One turn sends every row of this set to another row. A few are shown first. Where does it send the rows asked after them?
Barob: [ 14   2  -8  -9 -32  15  26 -13 -15  -2 -11  17  22  -5   4 -16  14   0
  -2   1   2  18   7  10 -25  10   2  12   5  25   6  -1 -16 -11  12  18
  31   8  24  -8   9 -18 -16  -5 -10]
riv: [ -7  -5  14  12   5 -23   2   6 -25  16  12  20  -1  10   6  -4  19  -5
 -29  19  -7  23  28   6  -1   2  15   4  24  25   8  10 -19  20   6 -14
  21  -7  14  -1  -3 -11   0  23   8]
Tisuf: [  6  -5  30 -14   3   4   7 -19 -12  10  23  15 -20   8   6   1   6  24
 -13  11   4  22  34   4  -8 -14  -5  19  13  14   7  -6 -21 -16  12  24
  18 -23   2   7   7 -21 -18 -15 -26]
Vas: [  8  16   8 -16   7 -20   8   8 -28  -4  26   9   4  29   4  -3  -5  13
  -1  11  -3  18  32   9  -5 -24  -7  10  14  32   2 -18 -15   0   6  16
  53 -13   6  -7   2 -22   1  -8  -8]
Goz: [-13   8   8 -13 -12  31  18  -2  -1   7  20   7  17  17  18 -22 -15   8
   8  -9  13  29  33  13  -5  -8   1  24  -9  31   4 -12 -10   3   7   5
   8   1   0  -4   9 -15 -13  19 -19]
zik: [-11  -4  15   7   3 -21  -1   5 -22  14   7  20  10  11  10  -7  25 -10
 -27  21 -13  20  29   3  -1   7  13  11  23  23  13  11  -6  18  -1 -10
  26  -9  15   6  -5  -2   9  24   3]
did: [-11 -13  -6  15 -14   4  -9   5 -20   3  10  23  28  -7  20  13  14   3
 -29  -9  -3  16   7 -11 -16   8 -15  15  -9   8 -11  17  -9 -20   9   9
  31 -11  10   1  10 -18   2  -5  -9]
segi: [-15  -6  15 -21 -21  16  21   4 -26  13  10  22   1   0 -19 -11  -6   4
 -24   7  -3  12  32   3 -20 -15  -4   8   2  16 -12  -2 -27   1  -8  12
  58  -8   2 -11  -4 -11  21  -8 -14]
nivir: [-11 -11  18 -16 -17   2  21   5 -31  12   3  28   6   5  -6  -2  -1   1
 -27   8   2   8  26  -3 -21 -16  -1  13   3  20 -10 -10 -27   8 -15  15
  56  -1   8 -10  -4  -6  31  -8 -16]
Kuzi: [  4  -8  -2   5  10  -5   4  15 -19   4  13  27   5   6   5 -20  25  -2
  -5   4   8  31  38   7  -6 -32  18  11   3  20 -20  -2 -22   6  21  -2
  10  -6 -10 -12   8 -30  22  28 -21]
bena: [ -3 -13   7   3   7   3  13  12 -18   9  12  37   7  12   5  -5  26   8
  -2  -4   5  28  42   9  -2 -29  14  15  -8  26 -17 -12 -17  -3  24   7
   9 -10  -3 -16  16 -32  17  37 -18]
kopav: [  8 -13 -10 -28   0  10   1  10 -14  32  20   8  -4  -4   2  -2  29   0
 -21  -8   0  10  31  11   3  -5 -10  35   8   6  12  -9  -5 -25   3  18
  24 -24  18   9  -4  -9  10  -2 -18]
dur: [  7   0  30  -5   5   3   7  -6  -7  22  16  15 -17  13   3   5   4  24
 -10  12   6  26  26   1  -9  -9  -6  27  10  10  13  -7 -24 -16  15  30
  20 -16  17   5   2 -22 -18 -20 -20]
zav: [  1 -12   9  -3   9   1  12  13 -13   6  11  33   3  16   6 -15  25  -1
  -1   3   4  21  40   7  -1 -27  16  11   2  32 -23  -9 -12   5  22   2
   6 -13  -6  -4   8 -28  18  37 -23]
tiful: [  9 -21  13 -18  -2   4  16 -12 -29  30  18  24  27  -3 -18 -16   6  -9
  -5  -8 -11   8  20 -11  -1 -22  -7  16  -3   9   9 -11 -20  -5  -1  13
  23 -15   0 -25 -10  -6   2  14 -21]
tava: [-14  -9  15  15   2 -18  -6  14 -19   8  23  24   2  13   5   0  25  -7
 -36  18  -6  26  26   4   0   5  15   8  24  16   6   2 -10  19   3  -6
  23 -11  16   1   7  -6   5  20   4]
Fitel: [  9  15   3 -12  10 -21   5   6 -28  -1  22  -2   0  25   4  -5   0   8
  -8  18   4  11  30   4   1 -20  -8  10  15  30  -8  -1 -14  -3   3  19
  52 -13   3  -8  -3  -7   5 -12  -2]
pipog: [  1  -6   7  -2   8  -8   6  12 -16   4   6  26   5   8   7   1  26   0
  -2   0  -2  33  41   5   0 -35  13  11   0  24 -19 -12 -12  -3  26   5
   8 -13  -7  -7  16 -34  12  34 -23]
pur: [-10  -3  -1  13  -4   2  -3  10 -21   1   8  15  22   5  18  20  10   1
 -31  -5  11  19   6 -17  -7  20 -18  16  -8  12  -8   8  -7 -13   9  20
  29  -5  14   4  10 -21  13  -7 -15]
fulus: [-14 -11   7   9   9 -10  -7   8 -12  10  14  22   1   7  10   1  19  -4
 -31  28 -13  20  25   8   4  10   3  12  30  23  15  11  -8  18  13 -10
  28 -11  12  -2   8  -9   6  15   6]
Babuk: [ -9 -15  -3  11  -3  -3  -4   8 -22   4  11  15  24   6  26  28  14   1
 -28  -6  -4  15  14 -13  -6  23 -18  17  -5  11   1   9 -11 -13   6  13
  27  -3  10  -3  14 -20   5   1 -12]
Bog: [ -6 -16  -5  19  -8  -2  -4   5 -17   3   9  20  16  -4  12  22  17  -4
 -25   2  -3  18   9 -17  -6  20 -19  10 -13  14  -4  16 -11 -15   3  15
  31  -3  14   3   7 -19   0  -4  -8]
lalo: [  6 -12   2 -24  -1   4   2   9 -16  41  17  11  -3  -5   8   2  36  -3
 -15 -10  -2  17  32   4   8 -15 -10  36   3  17  13 -12  -5 -14  -2   6
  24 -27  16  16  -9 -15   4   3 -16]
zan: [  7   6 -15 -10 -28  11  26 -19 -13   2  -7  19  17  -8   0 -19  12  10
   6  16   2  30   6  14 -26   6   0  18   9  29   0   6 -16  -2   2  15
  26   7  17  -4  12 -25  -9  -4 -10]
Bodup: [-13   2  14  -9  -9  33  11 -12  -4  12  26  11  23  12  22 -21  -4  17
   1  -4  17  21  34  15   4  -8  -1  20  -5  30   1 -13  -8   1  19  -3
   7   2   2  -7  11  -4  -6  18 -19]
Duboz: [  9 -19  20 -16   3   1  13 -12 -28  26  21  16  29  -6 -18 -14  20  -4
 -11  -1  -6  18  27  -5  -1 -27  -4  17  -1   9  10  -6 -13  -8  -8  19
  27 -20 -11 -25   0  -2   7  17 -14]
param: [  8   1 -14  -8 -26  16  30 -14 -13   7  -9  30  16  -7 -10 -19  18  -4
  -1   8   2  27  17   4 -21   4   8  21   3  26   3   3 -17 -12  15  16
  25   6  32  -8   7 -23 -14  -9 -11]
dad: [-21   4   6 -16  -8  29  24 -10 -13   7  21  11   9  17  23 -19 -14  11
   1 -11  17  18  23  13  -5   0   1  23  -1  34   8 -12 -13   9   7   0
   5   1   8  -3   6 -11 -12  13 -21]
tanip: [  8   8  -9  -7 -29  11  27  -1 -17   5 -15  26  22  -2  -3 -18  26   3
  -2   2   0  23  10   6 -25   6   1  19   1  28   0   9 -18 -12   9  12
  33   6  24 -13   4 -28 -14  -6  -3]
zusis: [-22   0  14  -8  -5  28  21 -13  -9   2  25   7  16  11  16 -21 -22   9
  -1  -9  12  19  29  11  -5  -7   3  13  -6  32  11 -19 -13   4  14  -2
  15   1   5  -4   2 -15  -9  22 -19]

zik turns into pur
fulus turns into did
Where do these go?
dur turns into tiful
kopav turns into segi
riv turns into Babuk
Bog turns into Barob

One turn sends every row of this set to another row. A few are shown first. Where does it send the rows asked after them?
Bala: [  2  11  -8  24   7   0  -9  32   8  18   2   2 -13  21  -7  11  23  24
 -19  -4   9  32   7   1   3 -31   8  17 -13   3  16   7 -11 -11   8]
pavu: [ 14   6  -1   3   9  11 -10  40  12   9  -2   3  -9  10 -10 -12  25   9
 -14   9  14  12   6   7 -10 -22   3  -5 -10  25   5  11 -13  -8  32]
Bos: [  0 -20 -10   5  24   2 -17  53  -7  -4  -2 -16   5   0 -23  -1   5  -4
   6  -6  -3   7  22   8  10 -23  -1  26   2  21  22   3   4 -19  -5]
miruf: [  8   1  -1 -15   7  -8  -8  15  12  30   0  -3   6 -13  18   1  20   6
  16  -4   5  10  -9  35  17 -21  10  20  11   3  12   0   6   5  -3]
dedir: [-21  -1  18   2  18 -13  -7  31 -14  -3 -22   3  -5 -24 -20   1  -9  24
 -17  13  17  21  -3  11  14 -16  22  20  15  -2  22  18 -13  11  -1]
Tet: [  7  20   6   6  18  13 -18  38  -1   0 -15  14 -12  -4  -6   7   2  15
 -14  22  13  20 -17  15  -3 -12   4  -5   3  26  10  30 -24  16   2]
rav: [ -6  -9  23  -6  40 -17 -15  20 -10  -6 -19 -12 -13 -18 -27   1   3  27
 -13   6   4  11  -6  13   8 -17  17  16  13   4  15   2 -15  13 -12]
pak: [-11 -20  21  -6  20  -6  -8  25 -10 -17 -24 -20 -13 -18 -21  -3   5  27
 -24  -2  14  16   2   1  14 -27  14  10  17  17   0   7  -5  17   6]
mem: [ 15 -25  -9   4  11   1 -13  57  -7  -6  -4 -21   8 -16  -5  -5  10   5
  13  21  -8  20   9  18  -6 -19  -1  33  11  12   4   1   9  -5  -7]
besap: [-13 -11  17  -2   6   7 -13  30  -5  -1 -15  -5 -13 -21 -23   8  10  23
 -41  17  16  25 -18   8   5 -31   0   5  10  32   0  11 -19  14   5]
mutu: [ -2  -7   7   6  -1  13 -18  31  -2   0  -8   0 -17  -2 -17  -7  14  19
 -28  18  20  17 -11   5  -9 -31   6   0  -2  37   0  18 -21   7  19]
debor: [ 15  20  -2   4  15  20  -1  44  18  12  -6   5  -8  12  -3   2  17   5
 -18  17  11  23  -6   6   2 -21  -4  -8  -3  21  14  15 -21  -8   2]
pufa: [ -3 -17   1   0  18   5 -18  56   2   0   5 -18   3  -2 -22   1   7  -6
  -9  -6  -3  10  11   8  23 -23 -22  26   2  35  14  15   2 -14  -3]
lak: [ -2   3  15   1  40 -12 -15  26  -8  -4 -11 -11 -13  -7 -30  13   2  38
 -25  12  10  16 -10  15   6 -19  16  19   4   0  18  -3 -18   6  -8]
zokas: [  2   8   4  17  27  -2 -14  25  -2   0  -3 -14 -20  17 -19  11   4  42
 -25   5  14  23  -4   5   8 -26  15  22  -5   1  21   7 -18  -1  -5]
vone: [-12  -3  18  -2  12 -12 -17  28 -21 -11 -31  12 -11 -27 -13  10   2  12
  -6   9   8  21  -6   9   1 -19  19   7  15  16   0  17 -11  26  -6]
Viru: [  6   3   0 -16   7  -7  -6  18   9  34  -2   5  10 -11  21  -3  22   5
  13  -4   5  15  -6  31  17 -27  10  16   7   6  11   1   5  12  -4]
nepaz: [  3  -9  11  14  26   1 -30  21   0   4  -5 -18 -20   7 -20   2  24  37
 -23  -7   7  16  -5   8  -7 -26   8   9  -6  26   3   8 -10  12  17]
dek: [-14   6  12   8  15   0  -6  34 -19  -2 -25   8  -5 -14 -18  13  -4  31
 -16  19  17  30   1  17   4 -15  25  11   9  -4  22  14 -10   8   7]
gopof: [  4 -13   7   4  14  -9 -22  60   2  10  11 -13   9 -18 -10   0  10   9
   2  22 -10  22  -5  26   7 -11 -17  46   5  12  10  16   6  -3  -6]
kek: [  3  -5  -4 -18  -4  -6  -6  32  12  15  -5 -18   5  -2  15  -4  19   1
   4  -1  22   8 -11  21  19 -35  30  22  11   4  13 -13  10  -5  -3]
dode: [  5 -12  -2 -19  -1   2  -5  22  10  27  -8 -10   6  -6  18  -8  29   1
   5  -5  10  14  -6  20  13 -40  17   9   9  16   4 -12   8   8  -5]
Bobat: [  1   1  -4 -19  -1  -8  -5  35   9  19  -4  -9   8   2  16  -8  18   2
   3   1  23  10  -8  18  20 -39  30  21   6   2  14 -13   6   0  -7]
fegef: [ -1   8   1 -19 -12 -11  -9  37  15  16   3  -5   4  -6  20   2  14  -2
  -2   2  24  10 -20  23  29 -31  15  27   9  10   6   4   5   1  -2]
kudul: [ 16  23   2  13  16  10  -8  40   6   8 -12   6 -15  26   2  19  23  13
  -5   2   2  32   6   5   5 -20   5  -1  -8   9   9  12  -5  -3  -2]
kelo: [-11  -6 -10  10   2   2 -20  64  -9   0  -4   5   7  -6 -12  10   0 -15
   3  -1   1  18  12   8  15 -23  -5  27   3  26  18  21   3 -11  -9]
zode: [  4 -14   4   3   8   2 -13  71   6  -3   4 -26   9 -12  -4  -1   5   9
  -9  20   0  24  -3  16  18 -19 -13  42  12  15   8  14  10  -6  -6]
Bevo: [ -1 -15  17   0  28   0 -16  23 -10 -12 -19 -21 -14 -11 -24   6  14  38
 -26  -2  11  17   3  10   2 -24  11   7   8  19  -2   0  -4  16  18]
gafig: [  9   8  -3  14  20  -7 -27  37  15  17   7   0 -12  14 -14   0  32  16
 -16  -5   8  12  -5   6 -12 -26   5  11 -16  19   9   3 -17  -5  15]
Keta: [ -2  10  13   0  16  -2 -21  33 -15  -9 -25  16 -11 -22 -12  21   5  17
 -14  16   9  23 -14  17  -4 -16  10   1   9  22  -3  18 -16  25  -1]
Fep: [ -1 -19  -6   4  10   9 -19  48  -8   3  -4  -2   2  -8 -15  10  11 -15
   5  -4 -12  17  13  10  10 -25 -20  17   4  39   7  16   1  -6 -12]
raso: [  0   9   2 -22  -8 -10  -8  38  15  19   3  -1   6  -2  21  -3  16  -1
  -5   0  24  10 -17  19  30 -37  12  23   6  14   2   2   3   8  -3]
bib: [  2 -20 -10  13  -4  -2 -18  69  -5  -7  -3 -18  10 -16   0   2   8   6
   0  16   2  27   3  11   4 -26   1  42  11  13   3   9  12  -3  -6]
Domug: [  6 -12  -4 -16  -6   2  -8  20  10  23  -9 -11   3 -11  20  -1  28  -2
  10  -4   9  14 -10  25  12 -34  17  11  14  15   3  -8  10   5  -5]
fibu: [-18 -12  25  -4  13  -5 -15  25  -6  -1 -19  -3 -13 -29 -20   5   7  17
 -29   8   8  22 -18   7  14 -26  -1  10  17  27   1  18 -17  21  -9]
nuf: [  8   5   6 -23  13 -12  -6  24  19  25   9 -10   6  -3  16  -6  19  11
  -2  -9  13   6  -9  26  32 -29   2  25   5   9   6  -1   4   8   2]
Zato: [  3  14  10  13  19  14  -8  31 -14   1 -23   5 -15  13  -8  13   3  28
  -4  19  10  32   4  14   1 -14  23   1   0   1  23  19  -8   4  -1]
dedab: [ -5  -6  -3   7  23  -5 -20  51  -8   9   4   3   7  -5 -21   7   1  -6
  10  -1 -10  12  15  18  13 -13 -11  32  -2  16  27  17   0 -15  -9]
neki: [  8   2   6 -22   5 -10  -8  22  21  22  10 -15   2  -8  16  -1  19   8
  -2  -7  13   6 -16  29  32 -26   0  25   9  12   4   2   5   4   2]
kevu: [ 13 -21   2   5  12  -1 -17  49  -5   4   2 -15   3 -16  -4   8  16   7
  10  19 -20  28   3  22   3 -18 -18  35   9  17  -2   8  10   1 -17]

neki turns into fegef
lak turns into besap
Where do these go?
mutu turns into Zato
mem turns into kevu
rav turns into fibu
Bala turns into pavu
dode turns into Viru
pufa turns into kelo

